In the data rows, the value 500 means zero.
Each row of this table is followed by its label. One hidden rule gives the labels. It looks at one to three of the table's principal directions, none of them among the few with the most spread.
tensor([460, 418, 467, 558, 534, 549, 385, 400, 541, 472, 414, 542, 417, 441,
        672, 676, 468, 646, 574, 513, 487, 340, 503, 532, 496, 617, 615, 415,
        630, 357, 263, 420]) j883
tensor([408, 478, 457, 328, 425, 551, 342, 516, 551, 456, 628, 546, 537, 559,
        407, 501, 454, 450, 396, 460, 600, 521, 542, 469, 521, 643, 752, 357,
        582, 637, 393, 419]) j987
tensor([568, 637, 520, 565, 483, 691, 432, 579, 507, 499, 533, 585, 416, 705,
        450, 479, 581, 331, 391, 314, 453, 638, 794, 441, 508, 523, 432, 662,
        520, 581, 611, 856]) j849
tensor([493, 521, 533, 350, 467, 392, 522, 445, 508, 484, 602, 558, 549, 511,
        313, 362, 492, 573, 536, 406, 351, 553, 410, 468, 416, 601, 534, 423,
        571, 480, 468, 427]) j987
tensor([485, 396, 189, 566, 437, 648, 261, 336, 440, 488, 566, 544, 482, 534,
        644, 479, 426, 502, 408, 512, 551, 326, 423, 380, 602, 657, 703, 434,
        585, 477, 255, 556]) j849
tensor([546, 451, 510, 548, 556, 391, 654, 577, 531, 453, 342, 472, 568, 566,
        495, 494, 489, 610, 552, 486, 435, 479, 327, 624, 493, 396, 310, 552,
        473, 479, 566, 501]) j849
tensor([531, 458, 337, 453, 519, 504, 335, 450, 468, 513, 589, 584, 511, 495,
        532, 516, 526, 558, 449, 500, 554, 443, 405, 399, 586, 641, 731, 326,
        636, 436, 250, 389]) j883
tensor([540, 496, 515, 596, 508, 531, 479, 493, 572, 512, 500, 556, 606, 610,
        379, 445, 517, 550, 569, 276, 364, 564, 454, 545, 510, 525, 500, 491,
        649, 435, 628, 651]) j883
tensor([520, 408, 435, 477, 485, 408, 509, 440, 449, 426, 507, 552, 512, 590,
        533, 380, 511, 605, 525, 521, 421, 391, 379, 444, 505, 615, 505, 443,
        579, 428, 305, 452]) j987
tensor([507, 609, 404, 323, 519, 334, 595, 534, 449, 536, 470, 487, 456, 448,
        540, 448, 511, 558, 477, 575, 436, 449, 458, 499, 524, 418, 532, 526,
        444, 511, 406, 486]) j883
tensor([512, 447, 433, 428, 350, 533, 435, 413, 519, 415, 618, 543, 567, 565,
        393, 344, 376, 501, 494, 428, 393, 478, 474, 443, 457, 599, 495, 504,
        509, 601, 433, 559]) j849
tensor([508, 510, 500, 447, 530, 355, 602, 532, 396, 568, 582, 457, 547, 472,
        452, 275, 568, 451, 451, 620, 499, 551, 308, 407, 543, 420, 498, 484,
        435, 466, 579, 396]) j987
tensor([455, 586, 430, 331, 436, 428, 476, 395, 423, 555, 651, 484, 508, 355,
        363, 453, 570, 464, 468, 538, 543, 460, 545, 482, 484, 487, 704, 409,
        412, 610, 416, 540]) j987
tensor([477, 452, 360, 612, 415, 734, 244, 337, 482, 510, 588, 516, 435, 418,
        616, 627, 460, 428, 459, 495, 613, 370, 632, 425, 548, 615, 699, 459,
        523, 511, 329, 597]) j987
tensor([493, 478, 539, 605, 670, 448, 537, 469, 441, 609, 394, 452, 409, 282,
        684, 673, 581, 578, 560, 689, 597, 455, 420, 513, 519, 424, 510, 447,
        475, 301, 457, 293]) j883
tensor([516, 507, 427, 657, 535, 598, 472, 449, 487, 490, 379, 517, 423, 573,
        626, 619, 550, 530, 529, 431, 479, 401, 615, 547, 514, 519, 454, 573,
        542, 430, 457, 705]) j987
tensor([545, 558, 573, 425, 644, 290, 640, 627, 500, 598, 478, 505, 622, 473,
        348, 470, 595, 556, 535, 458, 485, 662, 417, 575, 538, 394, 543, 460,
        528, 502, 667, 458]) j987
tensor([471, 461, 417, 410, 366, 481, 465, 429, 467, 477, 625, 481, 536, 462,
        487, 289, 408, 473, 458, 594, 446, 421, 375, 414, 516, 482, 556, 487,
        438, 561, 425, 476]) j883
tensor([498, 597, 514, 510, 573, 393, 722, 568, 458, 584, 410, 421, 530, 494,
        451, 397, 536, 475, 506, 554, 435, 597, 461, 573, 482, 264, 298, 643,
        357, 532, 806, 613]) j849
tensor([446, 349, 447, 659, 464, 692, 341, 408, 530, 433, 449, 506, 417, 532,
        736, 595, 377, 510, 501, 560, 549, 369, 503, 442, 513, 639, 498, 499,
        578, 402, 367, 419]) j987
tensor([525, 548, 507, 588, 488, 556, 577, 573, 505, 469, 367, 445, 431, 560,
        652, 610, 481, 439, 514, 522, 539, 461, 711, 556, 516, 407, 330, 676,
        404, 563, 570, 663]) j849
tensor([489, 425, 548, 643, 396, 861, 262, 521, 655, 388, 497, 549, 461, 611,
        504, 680, 385, 382, 415, 344, 586, 525, 680, 546, 475, 597, 487, 553,
        536, 628, 500, 652]) j849
tensor([557, 586, 482, 452, 455, 647, 374, 585, 597, 492, 600, 599, 548, 651,
        335, 478, 447, 410, 412, 265, 448, 695, 593, 451, 502, 580, 518, 517,
        603, 594, 605, 612]) j849
tensor([562, 601, 455, 360, 436, 405, 548, 528, 496, 515, 620, 500, 621, 504,
        284, 423, 507, 469, 508, 388, 481, 593, 501, 488, 497, 490, 521, 460,
        475, 612, 568, 520]) j987
tensor([451, 446, 600, 648, 649, 524, 501, 489, 498, 538, 357, 456, 450, 415,
        588, 803, 604, 529, 561, 508, 685, 476, 601, 618, 489, 543, 560, 457,
        525, 423, 512, 439]) j849
tensor([473, 342, 430, 656, 426, 704, 280, 336, 543, 431, 515, 530, 479, 478,
        616, 643, 405, 533, 539, 463, 559, 351, 529, 482, 499, 678, 603, 428,
        597, 450, 312, 491]) j987
tensor([550, 398, 516, 546, 488, 429, 515, 410, 478, 471, 534, 512, 575, 439,
        510, 523, 474, 595, 638, 540, 504, 448, 494, 475, 487, 578, 486, 413,
        541, 446, 411, 379]) j987
tensor([597, 569, 569, 416, 504, 325, 679, 632, 533, 465, 461, 512, 585, 603,
        401, 404, 501, 558, 572, 407, 363, 585, 474, 537, 489, 440, 334, 564,
        512, 517, 588, 514]) j883
tensor([557, 600, 478, 341, 363, 424, 522, 493, 439, 552, 760, 456, 636, 385,
        261, 332, 510, 354, 468, 518, 557, 600, 522, 407, 519, 418, 574, 452,
        352, 692, 589, 501]) j987
tensor([437, 416, 570, 493, 483, 536, 446, 433, 592, 473, 532, 550, 567, 527,
        406, 469, 394, 581, 573, 419, 401, 564, 458, 515, 420, 613, 513, 424,
        630, 459, 567, 406]) j987
tensor([465, 390, 460, 597, 398, 733, 278, 432, 528, 497, 630, 473, 515, 435,
        577, 550, 352, 354, 438, 553, 666, 502, 553, 390, 547, 593, 608, 470,
        490, 565, 498, 412]) j987
tensor([439, 570, 469, 423, 453, 537, 471, 537, 487, 538, 526, 433, 424, 409,
        602, 515, 470, 398, 416, 632, 589, 462, 547, 468, 545, 408, 578, 528,
        397, 559, 487, 463]) j883
tensor([517, 393, 565, 732, 492, 600, 518, 373, 516, 461, 399, 488, 468, 471,
        584, 542, 457, 565, 620, 499, 405, 416, 515, 559, 425, 480, 307, 599,
        474, 407, 543, 615]) j849
tensor([516, 446, 389, 434, 455, 424, 530, 498, 447, 459, 528, 496, 533, 535,
        534, 353, 454, 520, 454, 608, 485, 431, 371, 445, 540, 479, 479, 498,
        451, 547, 406, 458]) j987
tensor([515, 533, 575, 530, 466, 519, 552, 530, 545, 493, 481, 470, 524, 508,
        475, 503, 453, 471, 554, 443, 453, 549, 572, 535, 469, 452, 396, 582,
        471, 526, 632, 559]) j883
tensor([592, 591, 511, 420, 460, 514, 515, 611, 642, 444, 479, 570, 596, 593,
        291, 558, 463, 553, 518, 270, 390, 606, 537, 629, 466, 441, 422, 514,
        535, 628, 564, 651]) j987
tensor([487, 465, 512, 580, 514, 604, 461, 577, 573, 445, 390, 510, 476, 611,
        599, 624, 467, 493, 482, 464, 551, 486, 600, 566, 529, 505, 462, 546,
        544, 531, 514, 570]) j987
tensor([458, 530, 432, 386, 584, 356, 558, 572, 411, 560, 493, 450, 483, 432,
        558, 501, 605, 489, 414, 681, 656, 467, 391, 486, 585, 423, 631, 406,
        441, 505, 428, 340]) j883
tensor([412, 441, 393, 492, 585, 431, 479, 359, 433, 541, 430, 489, 429, 379,
        643, 597, 523, 638, 542, 627, 536, 345, 417, 512, 492, 570, 632, 394,
        545, 366, 322, 359]) j849
tensor([516, 480, 393, 610, 472, 624, 393, 446, 428, 525, 552, 496, 463, 531,
        593, 476, 517, 389, 424, 513, 578, 459, 562, 401, 575, 544, 564, 549,
        486, 507, 470, 621]) j987
tensor([453, 506, 563, 580, 509, 700, 374, 524, 617, 495, 449, 525, 458, 516,
        490, 672, 475, 463, 465, 384, 537, 547, 601, 587, 475, 512, 542, 511,
        553, 522, 565, 589]) j883
tensor([548, 538, 615, 426, 649, 359, 592, 644, 496, 514, 443, 537, 482, 542,
        486, 581, 578, 548, 514, 484, 536, 631, 511, 492, 494, 566, 468, 463,
        576, 427, 495, 304]) j849
tensor([519, 493, 643, 615, 531, 482, 592, 472, 469, 518, 477, 475, 495, 473,
        448, 468, 585, 481, 566, 481, 457, 527, 537, 539, 445, 444, 390, 575,
        444, 462, 622, 606]) j883
tensor([525, 564, 638, 518, 557, 455, 671, 685, 539, 503, 338, 427, 434, 514,
        595, 518, 467, 458, 485, 562, 469, 572, 505, 572, 488, 315, 258, 698,
        378, 510, 677, 498]) j987
tensor([502, 650, 488, 341, 493, 466, 552, 604, 484, 545, 590, 539, 522, 620,
        253, 243, 582, 396, 327, 391, 378, 670, 405, 480, 489, 399, 496, 565,
        450, 611, 671, 682]) j849
tensor([525, 531, 413, 407, 373, 524, 443, 553, 496, 453, 608, 499, 529, 573,
        502, 407, 457, 406, 424, 511, 542, 475, 525, 411, 573, 512, 554, 488,
        482, 606, 421, 508]) j883
tensor([496, 404, 431, 506, 437, 611, 283, 333, 478, 496, 671, 562, 505, 414,
        473, 506, 440, 493, 483, 489, 546, 468, 487, 372, 490, 703, 689, 373,
        574, 483, 316, 398]) j849
tensor([490, 525, 739, 565, 435, 616, 607, 669, 620, 398, 425, 482, 490, 684,
        410, 415, 478, 389, 467, 429, 410, 623, 584, 601, 417, 351, 197, 681,
        413, 611, 771, 681]) j883
tensor([578, 603, 648, 426, 510, 471, 609, 767, 594, 450, 459, 523, 547, 696,
        325, 428, 532, 417, 412, 326, 437, 699, 488, 569, 495, 407, 337, 615,
        486, 611, 692, 598]) j987
tensor([454, 567, 487, 496, 609, 504, 465, 506, 470, 583, 441, 472, 410, 380,
        573, 721, 607, 489, 469, 538, 656, 477, 581, 549, 527, 492, 654, 446,
        490, 465, 446, 455]) j987
tensor([426, 615, 468, 366, 546, 505, 445, 450, 462, 619, 597, 512, 445, 343,
        411, 521, 572, 464, 424, 567, 549, 572, 524, 472, 475, 455, 675, 402,
        460, 519, 515, 452]) j987
tensor([526, 585, 549, 405, 426, 348, 736, 509, 499, 497, 484, 414, 559, 463,
        370, 302, 405, 511, 569, 489, 300, 551, 389, 548, 397, 338, 225, 662,
        334, 557, 718, 536]) j987
tensor([520, 538, 463, 528, 529, 492, 515, 550, 489, 536, 471, 496, 514, 544,
        549, 525, 527, 474, 500, 486, 530, 517, 595, 504, 567, 463, 527, 536,
        518, 520, 554, 591]) j883
tensor([517, 544, 584, 671, 679, 616, 497, 660, 590, 489, 233, 547, 362, 643,
        689, 803, 608, 548, 503, 403, 542, 520, 659, 625, 529, 490, 409, 565,
        630, 366, 516, 592]) j883
tensor([464, 482, 452, 525, 471, 619, 366, 484, 518, 467, 490, 529, 400, 541,
        656, 564, 477, 484, 454, 515, 530, 409, 552, 443, 538, 592, 589, 481,
        577, 441, 340, 484]) j883
tensor([593, 579, 610, 440, 610, 214, 798, 617, 427, 619, 508, 430, 624, 399,
        345, 281, 569, 513, 553, 600, 411, 686, 288, 507, 499, 245, 302, 564,
        357, 476, 795, 402]) j987
tensor([454, 597, 463, 344, 583, 290, 623, 530, 427, 590, 511, 466, 537, 459,
        365, 395, 631, 533, 459, 503, 484, 534, 313, 534, 511, 431, 606, 427,
        484, 474, 556, 443]) j987
tensor([448, 600, 423, 319, 397, 603, 307, 382, 522, 546, 730, 581, 497, 438,
        307, 445, 463, 443, 429, 383, 452, 577, 589, 403, 451, 629, 741, 387,
        562, 580, 441, 530]) j849
tensor([516, 445, 263, 566, 486, 533, 339, 269, 342, 574, 593, 501, 444, 295,
        658, 556, 559, 519, 493, 659, 619, 276, 519, 397, 594, 546, 758, 405,
        460, 459, 198, 545]) j883
tensor([544, 553, 533, 538, 514, 471, 664, 643, 503, 494, 414, 438, 538, 597,
        491, 449, 487, 421, 476, 515, 504, 596, 533, 552, 512, 333, 258, 663,
        374, 597, 741, 604]) j849
tensor([574, 585, 537, 469, 712, 231, 724, 652, 436, 562, 361, 512, 515, 602,
        488, 479, 685, 609, 543, 447, 442, 584, 356, 528, 537, 475, 412, 489,
        596, 318, 563, 403]) j987
tensor([480, 583, 432, 362, 514, 495, 387, 451, 420, 636, 675, 497, 441, 283,
        518, 482, 495, 413, 410, 638, 594, 558, 512, 340, 547, 512, 732, 422,
        455, 499, 426, 333]) j987
tensor([489, 557, 482, 435, 418, 493, 562, 544, 426, 525, 604, 446, 470, 500,
        536, 241, 470, 356, 398, 684, 477, 538, 456, 363, 530, 357, 399, 590,
        347, 560, 600, 493]) j883
tensor([465, 377, 518, 608, 494, 594, 438, 465, 556, 462, 432, 467, 503, 435,
        619, 652, 402, 531, 545, 576, 597, 430, 518, 557, 499, 506, 488, 479,
        492, 506, 469, 417]) j987
tensor([617, 527, 580, 592, 630, 500, 627, 816, 612, 394, 221, 552, 489, 822,
        508, 589, 591, 537, 421, 312, 454, 585, 451, 678, 543, 398, 243, 654,
        553, 517, 584, 689]) j849
tensor([488, 498, 474, 434, 392, 610, 349, 435, 531, 544, 716, 485, 581, 357,
        360, 471, 380, 388, 450, 494, 580, 600, 458, 405, 489, 541, 619, 409,
        461, 596, 558, 360]) j987
tensor([530, 448, 566, 458, 477, 455, 502, 525, 525, 436, 538, 550, 516, 584,
        493, 405, 439, 541, 533, 467, 410, 536, 442, 420, 473, 627, 445, 478,
        599, 433, 437, 355]) j883
tensor([464, 504, 505, 626, 572, 590, 507, 464, 458, 559, 389, 472, 372, 399,
        662, 583, 547, 478, 471, 662, 538, 440, 618, 555, 504, 334, 457, 612,
        370, 504, 532, 668]) j987
tensor([426, 446, 469, 526, 459, 596, 340, 353, 496, 501, 586, 507, 487, 420,
        526, 644, 501, 498, 545, 493, 623, 419, 610, 462, 490, 675, 704, 346,
        587, 468, 367, 412]) j987
tensor([516, 422, 376, 541, 390, 559, 357, 287, 462, 516, 668, 549, 579, 468,
        401, 317, 433, 512, 519, 400, 376, 441, 414, 406, 500, 614, 640, 470,
        559, 495, 436, 634]) j883
tensor([520, 379, 532, 513, 484, 375, 622, 480, 513, 382, 368, 472, 483, 519,
        661, 497, 374, 661, 631, 592, 405, 364, 370, 511, 444, 562, 285, 532,
        516, 383, 361, 284]) j987
tensor([489, 428, 401, 483, 534, 452, 433, 392, 426, 490, 518, 553, 454, 498,
        584, 481, 528, 590, 501, 545, 490, 391, 422, 419, 514, 655, 619, 407,
        595, 389, 266, 405]) j849
tensor([526, 335, 596, 606, 535, 428, 584, 524, 510, 398, 385, 503, 525, 609,
        594, 484, 459, 595, 591, 521, 464, 449, 422, 523, 480, 584, 343, 535,
        562, 416, 459, 399]) j987
Which label does each new row get?
tensor([447, 492, 551, 448, 426, 441, 567, 399, 481, 509, 579, 444, 562, 403,
        369, 413, 454, 489, 563, 519, 463, 510, 493, 519, 414, 483, 477, 499,
        409, 569, 603, 485]) j849
tensor([504, 517, 486, 562, 486, 604, 425, 389, 501, 515, 530, 556, 462, 507,
        440, 480, 505, 503, 503, 382, 390, 511, 562, 489, 441, 561, 508, 547,
        535, 473, 509, 676]) j849
tensor([511, 490, 386, 433, 646, 235, 573, 457, 334, 621, 535, 488, 543, 400,
        509, 403, 664, 591, 502, 613, 550, 452, 253, 429, 592, 518, 699, 349,
        549, 349, 384, 321]) j987
tensor([533, 522, 449, 539, 543, 489, 534, 628, 530, 444, 346, 538, 440, 691,
        664, 506, 547, 559, 473, 473, 434, 420, 481, 531, 582, 462, 436, 556,
        592, 420, 409, 599]) j883
tensor([517, 454, 541, 683, 632, 609, 440, 491, 541, 471, 338, 561, 423, 584,
        592, 781, 589, 580, 554, 373, 558, 480, 624, 583, 477, 635, 477, 479,
        644, 370, 436, 543]) j849
tensor([590, 650, 329, 266, 442, 372, 596, 645, 461, 562, 637, 483, 643, 534,
        274, 215, 453, 388, 331, 498, 451, 674, 324, 442, 574, 297, 459, 566,
        338, 727, 676, 569]) j849
tensor([434, 516, 691, 597, 570, 601, 508, 565, 502, 561, 456, 415, 394, 374,
        566, 638, 562, 362, 447, 613, 666, 569, 576, 532, 476, 400, 470, 552,
        382, 489, 646, 427]) j987
tensor([518, 438, 284, 381, 360, 444, 397, 338, 415, 504, 724, 510, 610, 414,
        385, 259, 430, 505, 447, 549, 466, 408, 264, 369, 541, 553, 674, 385,
        465, 566, 334, 451]) j987
tensor([429, 392, 362, 596, 518, 595, 309, 258, 423, 527, 521, 525, 408, 382,
        665, 631, 503, 562, 529, 557, 578, 313, 542, 435, 511, 699, 734, 395,
        590, 378, 245, 463]) j849
tensor([441, 509, 406, 515, 580, 488, 410, 354, 443, 610, 552, 528, 495, 404,
        490, 536, 584, 561, 526, 480, 513, 471, 451, 463, 517, 593, 728, 352,
        619, 359, 448, 454]) j987
tensor([486, 419, 599, 642, 510, 571, 564, 595, 582, 430, 335, 438, 507, 584,
        626, 628, 395, 482, 553, 504, 558, 508, 590, 598, 492, 465, 303, 629,
        473, 534, 645, 504]) j849
tensor([549, 533, 387, 423, 483, 424, 625, 581, 474, 436, 409, 495, 489, 620,
        592, 461, 422, 523, 481, 579, 466, 484, 574, 498, 513, 438, 300, 623,
        414, 608, 488, 551]) j849
tensor([451, 607, 454, 308, 571, 365, 467, 390, 426, 577, 608, 582, 472, 419,
        299, 486, 704, 593, 483, 424, 458, 501, 447, 493, 448, 607, 773, 292,
        596, 428, 336, 472]) j987
tensor([556, 618, 365, 370, 512, 406, 549, 567, 486, 525, 506, 558, 516, 582,
        427, 354, 551, 545, 430, 451, 362, 521, 397, 494, 548, 400, 506, 514,
        512, 517, 474, 630]) j883
tensor([529, 487, 653, 558, 461, 387, 766, 548, 541, 445, 364, 419, 543, 495,
        496, 369, 431, 568, 633, 581, 311, 484, 438, 631, 413, 244, 131, 684,
        335, 522, 708, 594]) j883
tensor([535, 568, 417, 463, 502, 492, 517, 426, 471, 517, 492, 532, 445, 446,
        473, 490, 518, 558, 500, 496, 400, 467, 481, 505, 448, 461, 442, 524,
        451, 479, 434, 577]) j849
tensor([493, 438, 317, 469, 447, 425, 454, 374, 404, 505, 562, 460, 537, 377,
        542, 488, 534, 548, 500, 618, 595, 300, 365, 479, 567, 502, 672, 375,
        449, 510, 273, 449]) j987
tensor([500, 529, 589, 395, 500, 416, 510, 557, 519, 529, 609, 512, 591, 477,
        317, 430, 560, 480, 492, 448, 514, 601, 426, 498, 505, 498, 614, 393,
        535, 529, 553, 410]) j883
tensor([546, 510, 473, 591, 445, 607, 430, 462, 554, 494, 546, 518, 573, 536,
        437, 549, 471, 480, 557, 352, 486, 535, 552, 495, 502, 545, 477, 474,
        570, 486, 571, 565]) j987
tensor([500, 456, 477, 618, 411, 717, 361, 436, 559, 436, 511, 535, 455, 584,
        560, 528, 401, 456, 490, 406, 455, 475, 575, 456, 472, 603, 439, 555,
        558, 480, 482, 588]) j987
tensor([469, 411, 511, 532, 521, 476, 544, 548, 480, 489, 417, 408, 466, 418,
        673, 535, 414, 481, 469, 702, 613, 438, 391, 503, 531, 426, 433, 549,
        388, 502, 487, 318]) j849
tensor([497, 550, 509, 502, 448, 558, 461, 478, 441, 595, 607, 425, 449, 301,
        581, 453, 453, 347, 446, 671, 577, 519, 575, 400, 543, 372, 547, 581,
        334, 561, 564, 495]) j883
tensor([539, 360, 485, 549, 439, 444, 529, 445, 540, 344, 409, 531, 547, 628,
        537, 501, 425, 658, 617, 404, 390, 346, 420, 557, 459, 645, 397, 498,
        596, 450, 321, 494]) j987
tensor([376, 454, 454, 435, 587, 498, 387, 477, 491, 521, 462, 491, 440, 416,
        597, 750, 558, 539, 458, 581, 735, 412, 539, 544, 537, 623, 790, 315,
        573, 486, 307, 305]) j849
tensor([530, 338, 628, 730, 478, 563, 555, 496, 584, 392, 388, 507, 569, 677,
        565, 466, 389, 561, 649, 396, 376, 498, 494, 535, 458, 575, 245, 602,
        609, 402, 634, 538]) j883
tensor([462, 515, 534, 580, 635, 501, 530, 478, 469, 539, 318, 467, 350, 376,
        666, 766, 600, 562, 527, 588, 597, 398, 611, 618, 479, 450, 522, 531,
        448, 432, 409, 528]) j849
tensor([464, 520, 543, 506, 415, 685, 337, 442, 597, 515, 622, 512, 538, 413,
        377, 624, 431, 424, 508, 394, 568, 578, 633, 511, 457, 550, 610, 425,
        523, 585, 570, 506]) j987
tensor([425, 449, 494, 547, 409, 729, 235, 316, 604, 433, 571, 580, 468, 498,
        479, 751, 444, 538, 579, 302, 543, 428, 716, 505, 424, 800, 703, 337,
        702, 462, 321, 493]) j987
tensor([538, 549, 362, 590, 429, 692, 417, 472, 499, 500, 538, 549, 483, 659,
        498, 366, 453, 399, 406, 403, 394, 544, 575, 428, 524, 475, 405, 639,
        496, 555, 612, 802]) j849
tensor([483, 505, 275, 307, 345, 434, 398, 395, 387, 553, 806, 521, 626, 507,
        332,  83, 452, 400, 360, 522, 433, 499, 312, 296, 590, 541, 758, 429,
        485, 621, 451, 554]) j883
tensor([534, 593, 498, 519, 489, 610, 476, 619, 563, 492, 457, 500, 489, 579,
        513, 643, 489, 405, 458, 415, 580, 577, 712, 544, 535, 453, 454, 578,
        480, 614, 597, 633]) j849
tensor([485, 535, 479, 569, 539, 578, 480, 471, 478, 523, 452, 521, 429, 554,
        528, 523, 545, 474, 468, 442, 470, 510, 591, 507, 483, 516, 480, 578,
        510, 479, 542, 663]) j849
tensor([466, 473, 513, 541, 592, 488, 531, 501, 439, 538, 409, 442, 399, 375,
        653, 633, 535, 496, 474, 687, 639, 446, 505, 520, 507, 443, 490, 516,
        399, 469, 451, 388]) j849
tensor([508, 513, 514, 620, 545, 644, 433, 587, 574, 497, 393, 504, 444, 519,
        635, 699, 525, 481, 482, 510, 595, 483, 594, 567, 559, 422, 488, 504,
        525, 476, 502, 547]) j883
tensor([565, 512, 451, 435, 411, 464, 535, 549, 584, 399, 481, 558, 600, 667,
        378, 417, 437, 575, 533, 328, 341, 494, 487, 574, 489, 494, 416, 536,
        550, 599, 488, 668]) j883
tensor([471, 527, 499, 463, 564, 368, 592, 476, 433, 577, 476, 434, 501, 355,
        474, 500, 584, 529, 509, 585, 534, 462, 388, 556, 503, 394, 560, 474,
        411, 478, 519, 461]) j987
